|  71 |  50 | 143 |  71 |  70 | 165 | 143 |  47 | 112 | 143 | : Pada
|  83 | 180 | 100 | 129 | 167 |  77 |  65 | 129 | 113 | 117 | : lene
| 164 | 110 |  95 | 110 | 110 | 110 | 159 |  94 | 109 |  95 | : Guna
| 120 | 128 |  97 | 120 | 120 | 128 | 120 | 128 | 115 | 120 | : Poz
| 185 |  63 |  80 | 120 |  50 | 101 | 153 | 164 | 100 |  73 | : folut
|  83 | 121 | 101 | 126 | 165 | 178 |  66 | 129 | 113 | 115 | : fogu
|  83 | 186 | 101 | 127 | 170 |  73 |  64 | 131 | 113 | 113 | : Norut
| 179 | 116 |  83 | 118 |  54 | 101 |  67 |  87 | 100 |  74 | : Kulup
all Poz: | 120 | => 1 4 5 7 10
all Kulup: | 116 | => 2
all fogu: | 115 | => 10
all Pada: | 165 | => 6
all Guna: | 110 | => 2 4 5 6
all lene: | 180 | => 2
all Pada: | 71 | => 1 4

|  84 |  82 |  43 |  95 |   1 | 102 |  95 | = gulez
| 105 |  84 | 100 | 121 | 109 |  88 | 102 | = depi
|  78 |  86 |  77 |  85 | 155 | 119 |  66 | = Kugut
|  76 | 120 | 100 | 106 |  99 |  77 | 109 | = gurap
|  63 | 125 |  84 |  79 | 173 | 123 |  82 | = gese
|  94 |  71 |  77 | 102 |  36 |  53 |  85 | = fabet
|  79 |  92 |  92 |  76 |  92 | 114 |  76 | = gupe
|  73 |  99 | 150 |  82 | 150 | 116 |  67 | = sofu
|  73 |  99 |  86 |  82 |  88 |  74 | 103 | = Disam
|  88 |  96 | 117 | 100 | 101 |  70 |  97 | = mato
| 84 | 82 | 43 | 95 |  1 | 81 | 83 | = lur
| 73 | 99 | 86 | 82 | 47 | 84 | 87 | = meri
all sofu: | 67 | => 7
all gupe: | 76 | => 4 7
all mato: | 70 | => 6

| 106 | 103 |  95 | 105 |  95 |  95 |  94 |  99 | 105 |  94 |  96 | 105 |  95 |  Pupag
| 123 | 103 |  71 |   5 |   5 |  78 |  92 |  99 | 126 |  66 |  56 | 115 |  39 |  bol
| 123 | 103 |  78 |  67 |   5 |  78 |  92 |  99 | 126 |  62 |  45 | 113 |  35 |  Ges
| 123 | 103 |  78 | 122 |   3 |  78 |  92 |  99 | 126 |  62 |  45 | 115 |  35 |  Mep
| 107 | 103 |  94 | 105 |  94 |  95 |  95 |  99 | 105 |  94 |  94 | 105 |  96 |  zinug
| 123 | 103 |  78 | 122 |   1 |  78 |  92 |  99 | 126 |  62 |  46 | 115 |  72 |  Panom
| 123 | 103 |  75 | 122 |   5 |  78 |  92 |  99 | 126 |  69 |  56 | 116 |  45 |  Nizib
| 123 | 103 |  73 |  73 |   5 |  73 |  92 |  99 | 126 |  66 |  56 | 115 |  41 |  pazi
| 123 | 103 |  78 | 122 |   5 |  78 |  92 |  99 | 126 |  62 |  56 | 112 |  35 |  zize
| 123 | 103 |  78 | 122 |   2 |  78 |  92 |  99 | 127 |  62 |  46 | 115 |  35 |  sena
| 123 | 103 |  78 | 122 |   3 | 123 |  92 |  44 |  44 | 123 |  44 | 115 |  33 |  tun
all Nizib: | 78 | => 6
all tun: | 44 | => 8 9 11
all pazi: | 73 | => 3 4 6
all sena: | 123 | => 1
all bol: | 66 | => 10
all Mep: | 45 | => 11

| 130 | 113 | 115 | 108 | 113 |  87 | 110 | 102 | 110 | 125 | 102 |  75 |  86 | 123 | 114 |  96 | 101 | 140 |  84 |  86 |  93 | 109 | 159 |  32 | 101 | 139 | 119 |  92 | 165 |  33 | 119 |  47 |  57 | 106 | 109 |  94 |  Zit
| 133 | 101 | 103 | 110 |  81 | 101 | 112 | 139 | 109 |  98 |  69 |  83 |  98 | 145 |  96 |  38 | 124 |  78 | 147 |  87 | 126 | 112 | 118 | 109 |  91 | 104 | 127 | 128 |  78 |  63 | 144 | 101 | 112 |  96 |  67 | 112 |  gibu
| 138 | 107 | 101 |  74 | 101 |  83 |  82 |  68 | 101 | 115 |  83 | 137 |  89 | 136 |  73 | 124 | 126 |  89 | 148 | 101 | 123 |  69 | 109 | 124 |  87 | 111 |  51 |  75 |  94 | 124 |  88 | 101 |  98 |  90 | 105 |  82 |  gasi
|  89 | 119 | 104 |  51 |  80 |  78 |  80 |  75 | 109 | 112 |  88 | 133 |  99 | 129 |  82 | 142 |  88 |  88 | 147 |  90 |  89 |  64 | 118 | 120 |  82 | 120 |  51 |  89 |  92 | 130 |  93 |  88 |  93 |  89 | 112 |  88 |  fetem
| 106 | 112 | 105 | 143 | 121 |  94 |  68 | 116 |  95 | 110 | 118 | 101 |  87 | 137 |  63 |  89 | 107 | 123 | 111 | 106 | 159 | 121 | 147 |  77 | 141 | 115 |  91 | 123 |  94 | 193 | 141 |  77 | 141 | 110 | 141 |  99 |  Dozad
| 103 | 106 | 113 | 138 | 116 |  97 |  76 | 123 |  99 | 107 | 126 |  99 |  85 |  65 |  61 |  89 | 112 | 118 |  94 |  98 | 161 | 129 | 156 |  52 |  77 | 124 |  89 | 135 | 113 | 203 | 151 |  79 | 146 | 126 | 134 |  98 |  roz
| 138 | 107 |  95 |  74 |  71 |  83 |  82 |  68 | 101 | 115 | 113 | 137 |  89 | 136 |  73 | 133 | 126 |  89 | 160 |  93 |  94 |  69 | 109 | 104 |  99 | 111 |  51 |  75 |  94 | 124 |  88 |  95 |  98 |  90 | 105 |  94 |  pone
all fetem: | 112 | => 10 35
all pone: | 51 | => 27
all Dozad: | 141 | => 25 31 33 35
all fetem: | 88 | => 11 17 18 32 36
all gasi: | 138 | => 1
all gasi: | 124 | => 16 24 30

| 104 | 108 |  59 | 107 | 108 |  59 | 104 | : leni
| 106 | 115 | 105 | 124 | 105 | 124 | 115 | : nizul
| 134 | 133 | 125 | 125 | 195 | 134 | 134 | : dos
all dos: | 125 | => 3 4
all nizul: | 106 | => 1
all leni: | 104 | => 1 7
all nizul: | 115 | => 2 7
all nizul: | 105 | => 3 5
all leni: | 108 | => 2 5
all dos: | 134 | => 1 6 7

| 102 | 100 | 111 | 102 |  94 | 103 | 112 |  97 | 105 | = fif
| 136 | 130 |  40 |  40 |  40 | 136 | 154 |  40 | 196 | = dipo
| 105 |  98 | 111 |  94 |  94 | 105 | 112 | 107 | 101 | = niv
| 160 | 110 | 111 | 112 | 141 | 108 | 153 |  72 | 126 | = dab
| 145 | 131 | 111 | 111 |  49 | 111 | 149 |  73 | 154 | = loti
|  86 | 106 | 111 |  86 | 142 | 142 | 142 | 118 |  86 | = zudom
| 104 | 137 | 111 |  86 |  86 | 118 | 115 | 118 | 103 | = Zot
|  89 | 103 |  89 | 111 |  89 |  89 | 154 |  89 | 101 | = suk
| 144 | 117 | 111 | 109 |  88 | 105 | 124 |  81 |  88 | = Kibe
all suk: | 89 | => 1 3 5 6 8
all dipo: | 136 | => 1 6
all niv: | 111 | => 3
all zudom: | 142 | => 5 6 7
all fif: | 94 | => 5

| 106 |  92 | 106 | 108 | 106 | : Zikon
|  93 |  91 |  71 |  91 | 100 | : Furu
|  98 |  98 |  98 |  98 | 101 | : zilar
| 130 | 140 | 187 |  91 |  80 | : Guge
all zilar: | 98 | => 1 2 3 4
all Zikon: | 106 | => 1 3 5
all Guge: | 91 | => 4

| 106 | 106 | 178 | 178 | 178 |  bafu
| 109 | 179 | 106 | 109 | 141 |  gog
| 121 | 135 | 122 | 105 | 123 |  tor
| 116 | 133 | 112 | 111 | 114 |  tum
| 105 | 132 | 105 | 118 | 131 |  tevu
| 130 | 130 | 113 | 131 | 113 |  sesob
| 132 | 132 | 132 | 131 | 132 |  fizu
all gog: | 141 | => 5
all tevu: | 132 | => 2
all fizu: | 132 | => 1 2 3 5
all bafu: | 178 | => 3 4 5
all sesob: | 113 | => 3 5
all tor: | 123 | => 5

| 139 | 149 | 158 | 132 |  72 | 124 |  87 | 124 |  99 | = Tese
| 125 | 125 | 118 | 125 | 126 |  73 | 125 | 121 | 121 | = peke
| 91 | 74 | 91 | 74 | 91 | 74 | 74 | 74 | 91 | = mavog
all Tese: | 99 | => 9
all mavog: | 91 | => 1 3 5 9
all peke: | 125 | => 1 2 4 7
all mavog: | 74 | => 2 4 6 7 8

